(in the rows, 128 means zero)
runs of hidden systems
trace 1, R (8 x 20)
[[ 72 120 100 143 131 126 139  99 120 108  83 114 131 162 165 122  96  79
  184 154]
 [138 126  89 149 166 144 170 137 144 120 154 169 136  78 141  91 156 141
  155 188]
 [139 158 168 133 118 131 157 140 111 101  79 171 101  89  82 126 148 156
   71 135]
 [105 128 117 104 117 113  80 143 118 155 179 138 129 136  93 157 100 185
   88  80]
 [179 115 136 118  95 165 116 140 142 149 139  71 118 204 141 144 105 102
  138  98]
 [ 92 108 132 131 144  90 112  98 151 123 124  62 149 121 151 106 161  75
  174 142]
 [145 117  97 168 162 117 143 114 116 104  77 204 150 106 141  89 114 105
  171 141]
 [ 94 158 133 121 127 162 177 119 105 107 134 164 106  81 130 146 113 195
  110 180]]
trace 2, Z (8 x 20)
[[125 138 117 106 121 134 131 185  72 177 181 185 148 127 150 137 140 137
   89 151]
 [ 94 165 124 118  74 136 145 197 104 144 148 119 115 160 141 158 133 103
   65 126]
 [129 151 111 138  95 102 115 180 144 139 191 108 166 116 168 140 140  96
  107  86]
 [144 159 159 138  81 125 143 141  99 113 120 122 165 122 209 154 109  83
  135 103]
 [ 94 142 144 109 124 114 133 127  75 145 173 141 173  89 199 149 127 131
  136 152]
 [122 139 130 110 110 141 145 178  53 168 137 181 138 152 163 135 131 103
   99 163]
 [ 65 165  98 123  95 122 145 195 114 143 178 131 125 129 141 149 141 122
   74 140]
 [167 159 122 144  84 123 133 197 133 135 164 134 153 127 160 137 138  93
   91  83]]
trace 3, Z (8 x 20)
[[161 165 122 152 101 133 155 192 113 117 115 194 127 113 125 125 132 121
   73 108]
 [108 164 153 114  82 127 122 139 133 121 175  94 130 102 138 175 113 172
   83  89]
 [181 111 161 108 108 120  87 141  98 174 157 107 165 162 165 140 128  94
  131  88]
 [ 51 133 120 120 110 113 129 120  94 131 121  98 147 156 189 145 108  78
  156 150]
 [135 132  81 147 149 133 160 165 117 141 164 182 158 105 174 102 144 103
  148 170]
 [109 179 153 135  95 141 186 165 100 103 103 159 110  92 134 139 144 132
   74 158]
 [131 144 134 115 115 103  98 166 115 153 190 152 149  95 111 146 138 169
   72  86]
 [148 136 151 110  74 146 111 151 103 149 132  96 129 192 154 166  92 103
  110  85]]
trace 4, C (8 x 20)
[[182 145 180 130 124 119 149 135 104 127 138 149 165  63 173 119 166 117
  125 137]
 [ 56 134 158 101 126  94 112 115  49 142  99 160 142 123 138 145 116 126
  111 143]
 [133 140  90 117 106 150 130 189  96 170 193 168 144 154 159 148 108 134
  103 125]
 [101 163 158 123  79 120 155 174 123 128 121  77 118 138 148 139 170  71
   85 142]
 [114 147 127 152 123  61  98 142 131 114 147 149 181  69 147 124 142 110
  116  73]
 [129 153 160 130  97 144 153 108  79 108  99 146 152 122 204 158  82 116
  151 129]
 [ 93 133 147  88 132 125 130 137  89 168 194 123 147  95 158 143 156 153
  113 173]
 [142 131 141 122 115 107 120 183  72 164 107 171 140 156 128 114 158  70
   89 128]]
trace 5, C (8 x 20)
[[ 72 101 113 127 154  67  66  95 150 131 140  96 146 119  96 118 129 131
  145  93]
 [198 111 100 155 137 167 145 123 129 123 112 162 143 156 168 111  88 108
  186 126]
 [ 62 128 129 114 149 138 160 103 140 118 131  94  98 102 110 119 160 151
  135 203]
 [196 113 123 140 154 122 111 153 125 144 121 201 128 116  71  94 146 145
  100 106]
 [ 70 140 118 123  98 145 130 113 126 104  88 100  89 180 108 159  73 140
  119 117]
 [188 118 113 130 130 145 115 140 185 145 208  91 140 112 127 124 142 155
  135 101]
 [135 109 176 130 137 105 120  88 118 113  46  95 124 143 122 104 149  72
  156 135]
 [ 94 106  59 142 174 114 107 109 136 130 166 177 153 106 125 112  94 169
  166 131]]
trace 6, W (8 x 20)
[[117 122  83 153 153 161 160  92 144  98 130 156 131 107 156 119  83 161
  190 163]
 [175 127 164 114 150 161 160 129 110 138 120 165 104  94  92 109 165 171
  105 180]
 [ 81 131 120 119 127  93  95 157 118 142 115 145 105 142  50 125 143 140
   64 104]
 [154 116  78 139 109 144  97 151 167 142 171 104 131 183 125 140  85 130
  137  68]
 [167 115 174 121 121 145 136  90 159 120 124  44 128 131 156 125 148 101
  169 137]
 [104 110 143 142 169  69 109  89 105 114  82 156 163  84 131  93 150  98
  161 139]
 [103 124  77 139 149 158 145 116 104 116 105 203 114 141 117 125  69 170
  147 154]
 [159 126 123 105 134 177 153 160 142 157 177 127  91 128  85 123 155 182
   93 168]]
trace 7, X (8 x 20)
[[158 117 156 133 142 150 149  85 186 103 120  61 107 102 113 110 158 138
  160 151]
 [153  97 149 132 181  88  93  82 116 127  91 172 148  90  91  91 143 139
  150 118]
 [ 97 111 106 115 144 157 119  89 110 123  98 155  97 167  92 139  63 182
  144 137]
 [164  97 107 109 150 170 127 137 166 165 176  98  95 158  81 111 151 161
  129 157]
 [145 109 140 144 145  93 105 123 159 120  72 109 111 141  63  89 169  85
  121 109]
 [109 113  92 155 151 107  96  76 170  92 120 128 139 113 110 124  76 162
  171  81]
 [198 106 158 119 142 186 148  78 140 123 122 115 110 129 128 126 108 171
  170 149]
 [111  93 159  99 173 105 100  99 106 160 111 128 115 121  69 100 174 141
  124 166]]
trace 8, H (8 x 20)
[[190 106 105 163 143 150 144 122 150 113  78 139 127 161 137  89 122  77
  180 133]
 [ 76 124 128 133 166 116 141  78 156  94 117 111 113  72  98 110 148 168
  151 168]
 [197 108  97 142 161 156 127 143 126 141 126 210 120 132  85  97 118 163
  128 126]
 [ 91 123 136 105 121 151 125 108 147 125 115  82  71 161  66 145 114 173
  105 137]
 [181  92  83 139 151 125  89 151 174 164 177 115 142 159 106  97 142 112
  146  95]
 [116 120 138 149 129 126 133  80 157  82  51  85 107 148 116 117 107  99
  166 121]
 [147 104  95 143 179 128 128  98 164 124 173 147 150  73 133  98 137 167
  178 149]
 [160 114 146 128 145 166 153 110 107 120  56 171  87 151  80 109 119 146
  126 162]]
trace 9, H (8 x 20)
[[114 135 113 134 100 168 150 116 106 112  99 127 123 180 179 154  57 112
  164 131]
 [117 134 134 119 138 133 162 142 140 140 178  94 132  89 152 113 190 117
  131 191]
 [135 132 138 146 139  87 119 151  93 123  63 197 135 117  94  98 148  95
   97 112]
 [ 75 154 103 127 106 135 126 120 136 106 163 130 122 109 126 169  72 196
  112 102]
 [220 125 158 116 103 174 140 161 127 160 157 105 126 159 147 132 144 114
  118 124]
 [ 68 114 168 108 134  70  88  99 105 136  96  81 139 134 117 122 155  88
  130 124]
 [116 128  60 159 139 120 125 141 122 123 148 185 168 126 174 120  81 117
  168 113]
 [127 165 162 130 103 176 201 129 128  96 103 110  93 105 143 139 140 140
  114 183]]
trace 10, W (8 x 20)
[[ 87 115  94 117 154 167 168 119 115 138 134 137 103 144 135 114 131 136
  158 218]
 [160 138 110 151 142 134 160 183 142 127 120 175 111 107  86  86 182 117
   90 155]
 [111 158 121 149  98 120 125 141 167  87 112 118 101 119  76 144 109 159
   79  74]
 [180 117 145 118 118 128  82 108 146 142 182 100 155 122 137 150 100 164
  139  64]
 [125  99 183  96 129 123 101  83  86 153  98  82 136 167 148 135 126  94
  161 140]
 [ 76 101  76 136 170 101 121 125 110 144 130 155 152 133 145  90 140  89
  170 175]
 [151 142  87 162 133 177 189 153 143  98  95 176  98 131 120 104 119 129
  133 170]
 [133 153 141 133 126 129 146 140 166 106 150 126 103  68  74 126 161 188
   77 128]]
trace 11, X (8 x 20)
[[121 137 137 148 146  94 120 121 157  97  95 153 112  75  54 106 154 159
   91 105]
 [163 120 133 126 120 137  88  99 137 122 130 139 126 143  98 153  68 185
  126  58]
 [146  99 170  89 123 157 107  89 130 156 144  51 112 171 127 143 125 137
  153 138]
 [125  80 113 128 172  95  96 114 125 157 113 120 145 150 118  80 164  74
  171 153]
 [ 92 124  71 166 157 134 152 108 150  86  79 164 111 128 110  99  98 129
  165 153]
 [166 135 117 140 147 168 160 122 169 108 152 150 103  80  88 118 131 204
  120 144]
 [169 119 188 105 128 118  98 120 117 142 101 131 106 128  59 128 150 155
   81  98]
 [ 96  97 113 109 132 104  59 105 126 154 139  95 132 182 101 141  89 135
  141  80]]
trace 12, R (8 x 20)
[[109 132 144 138 157  79 134 136 101 123  90 175 142  76 107  87 186 101
  111 158]
 [ 94 154  88 142 114 136 134 156 103 114 124 202 121 128 111 146  76 168
   93 109]
 [162 146 139 108  91 173 142 159 150 147 198  85 113 134 136 159 127 167
   97 121]
 [154 117 179 120 114  84  88 129 132 143 109  73 143 141 118 118 170  70
  117  88]
 [ 78 117  88 147 138  93 101 103 113 116 108 143 163 146 166 126  79  93
  180 105]
 [153 134 109 139 136 180 188 126 124 120 146 152 131 107 182 121 120 137
  168 189]
 [124 148 176 118 133 110 152 146 103 129 109 148 117  74  96 110 195 131
   75 166]
 [ 97 138  99 129 115 100  90 165 106 140 132 177 130 148  88 142  98 146
   77  75]]
trace 13, N (8 x 20)
[[ 85 129 119 116 148 113 116  98  90 133 168 167 164  79 163 145  96 180
  148 137]
 [158 129 134 108 111 172 154 172  68 167 119 166 113 179 143 131 126 105
  107 168]
 [ 43 152 113 116 110  97 127 167 136 137 167  91 119 118 112 136 166 120
   80 143]
 [176 135  99 168 109 104 110 172 148 121 125 148 160 141 145 113 121  74
  127  62]
 [103 167 160 136  92 141 159  92 135  76 119  97 131  86 174 167  89 155
  140 117]
 [175 111 160 108 149 122 114 123  76 171 162 163 175 102 171 120 147 128
  146 143]
 [ 47 138 132 106 113 125 137 139  64 140  87 141 110 169 130 142 114 104
  107 167]
 [110 137  53 144 131 129 134 192 154 150 204 145 140 129 138 115 142 121
  114 132]]
trace 14, U (8 x 20)
[[141 109 166 121 172 110 132  96 141 131 131 110 130  70 104  93 193 138
  143 170]
 [112 112 103 143 160 115 117 112 100 116  63 206 119 140  82 103 100 136
  133 129]
 [108 133  77 121 126 176 142 136 159 130 185 124  97 141 105 149  88 202
  121 138]
 [204 106 159 111 129 142 108 150 145 168 140  96 109 160  81 109 171 116
  104 115]
 [ 70 108 131 131 143  72  78  86 141 115  91  90 132 136  97 119 123 108
  146  95]
 [164 106  76 160 157 152 134 100 165 110 146 150 148 120 154 108  86 143
  197 125]
 [149 124 174 108 142 175 171  99 124 122 102 113  88 114 101 118 155 162
  127 194]
 [ 97 102 107 115 168  91  85 140 100 164 132 183 128 129  63 102 147 148
  100 131]]
trace 15, U (8 x 20)
[[ 73 135 116 134 136 141 176 132 119 113  79 125  94 139 119 106 152  97
  129 203]
 [123 142  82 156 145 109 136 173 153 121 160 184 132  77  90 100 158 154
   90 126]
 [165 151 149 136  89 150 133 138 139 101  92 130  97 148  91 152  93 155
   86  76]
 [129 114 157  96 124 111  74 101 125 156 188  84 156 120 137 156 114 167
  130  85]
 [156  94 136 123 134 135 112 107 103 150  93 112 143 188 163 115 112  66
  182 133]
 [ 58 127 100 134 154 118 156 112 141 114 139 106 129  97 148 109 155 117
  161 195]
 [174 137 106 163 147 139 165 164 132 114 100 206 121 101 102  87 153 124
  111 150]
 [ 87 159 143 119 104 130 133 131 128 106 119 132  93 111  76 158 109 190
   69 109]]
trace 16, N (8 x 20)
[[202 103 135 126 126 153 126 133 156 155 161  76 140 157 159 114 148  90
  164 127]
 [ 72 127 157 138 140  87 132  80 124  94  63  98 131 101 133 110 148  92
  155 151]
 [135 112  67 153 173 126 125 123 121 128 138 217 152 104 127  98  99 156
  161 136]
 [144 152 151 119 106 185 180 148 114 118 103 148  76 136  98 141 127 167
   83 166]
 [122 118 139 104 134  92  79 152 138 168 185 105 135 116  79 125 172 150
   83 100]
 [140 116 119 139 102 124  95 125 137 123  88  99 126 200 126 136  85  83
  146  71]
 [116 126 112 139 135 148 151  88 174 104 167  76 137 100 172 130 119 143
  186 154]
 [177 112 167 135 158 117 142 113  97 128  75 171 142  99 130  86 168  97
  146 161]]

runs to name
trace 17 (2 x 20)
[[146 132 157 130 136 127 123  72 140  99 151 123 152  58 148 143 104 191
  155 108]
 [160  96 183  86 145 150 112  90  66 169 111 135 129 153 132 130 123 139
  148 157]]
	C
trace 18 (2 x 20)
[[113 104 170  84 156 134 111  91  89 155 109 136  99 133  74 127 136 178
  113 162]
 [106  93  78 118 150 125  90 147 135 164 130 133  99 195  57 107 125 129
  116 123]]
	Z
trace 19 (2 x 20)
[[164 116  57 159 153 165 148 135 179 118 169 153 129 119 130 105 105 159
  165 136]
 [167 129 186 112 129 159 153 112 139 121  92 102  80 120  72 120 162 154
  100 155]]
	U
trace 20 (2 x 20)
[[183 111 116 144 139 113  91 111 155 132 177 127 177 105 160 124 106 139
  169  73]
 [138 121 184 114 123 160 156  75 100 112  67  99 112 145 152 134 115 114
  166 167]]
	U
trace 21 (2 x 20)
[[ 59 132  49 150 137 109 117 134 144 118 166 152 149 122 147 131  84 141
  150 114]
 [205 150 148 141 103 194 188 147 142 110 123 127 109 125 151 130 129 133
  127 150]]
	X
trace 22 (2 x 20)
[[187 127 142 135 121 136 117 154 116 131  81 176 105 157  68 119 123 132
   85  91]
 [ 73 133 106 122 103 132 105 112 160 113 146  71 109 161 114 162  78 156
  127  92]]
	C
trace 23 (2 x 20)
[[178 122 183 126 150 136 128  71 124 105  93 153 125  77 100 122 122 184
  137 120]
 [ 92  99 134  90 157 112  79 104  85 165 127 156 118 148  72 131 112 175
  112 129]]
	W
trace 24 (2 x 20)
[[ 87 128 100 146 114  78  98 139 140 128 142  91 167 142 171 127 124  62
  151  90]
 [141 146 119 159 129 129 168 125 128 100 129 146 166  80 203 115 130  96
  173 151]]
	C
trace 25 (2 x 20)
[[200 119 113 119 139 168 134 169 112 171 181 182 131 132 119 118 134 162
  110 139]
 [ 81 128 160 102 105 121 115 127 113 135  85  80  88 178  81 140 137 114
   90 130]]
	H
trace 26 (2 x 20)
[[ 60 128 102 151 135  64  85 110 148  99 104 125 143 113 100 122 112 121
  131  80]
 [191 122 113 144 122 182 142 103 151 111 144 133 133 138 162 141  66 162
  175 108]]
	X
trace 27 (2 x 20)
[[175 127 158 139 143 170 162  75 160  87 100 122 103  91 112 123 115 182
  155 143]
 [160  84 143  98 179 135  98  98 114 171 140 148 117 129  71 106 147 176
  134 151]]
	H
trace 28 (2 x 20)
[[119 156 118 132  88 184 181 140 145 110 147  84 110 147 180 157 101 126
  141 155]
 [146 127 171 122 147  89 120 130 140 137 151 106 145  63 108 103 206 126
  106 137]]
	C
trace 29 (2 x 20)
[[ 98 112 152 121 128  99 100  99  68 132  62 144 147 163 148 128  98  81
  153 119]
 [ 84 123  63 127 145 156 152 145 113 148 175 156 134 142 163 124 111 134
  156 187]]
	R
trace 30 (2 x 20)
[[205 127  84 161 112 167 136 157 160 119 135 149 130 166 141 124  87 119
  146  87]
 [100 146 184 116 114 121 146  86 143 101 131  53 128  80 155 145 150 134
  139 146]]
	R
trace 31 (2 x 20)
[[102 155 157 129 129 101 150 128 152 109 155  95 135  46 127 123 187 145
  104 148]
 [150 142 144 140 112  98 104 140  84 119  86 193 153 126 130 136  94 120
  104  69]]
	W
trace 32 (2 x 20)
[[111 105 114 123 146 171 162  96 136 125 104  97  96 163 130 110 125 118
  177 200]
 [121 110 105 144 180 114 138 128 155 124 117 155 111  92  68  74 182 140
  128 171]]
	R
trace 33 (2 x 20)
[[164 111 152 102 137 141 126 148  53 181 124 177 144 154 148 119 142 106
  123 162]
 [ 35 142  83 120 117 113 131 178 105 150 145 136 115 160 117 132 135 106
   91 156]]
	C
trace 34 (2 x 20)
[[ 76 154  69 152 119 124 154 184 107 121 118 192 123 138 130 121 115 108
  101 145]
 [137 175 110 147  86 155 167 180 163 105 169 125 114 106 133 149 127 153
   82 112]]
	X
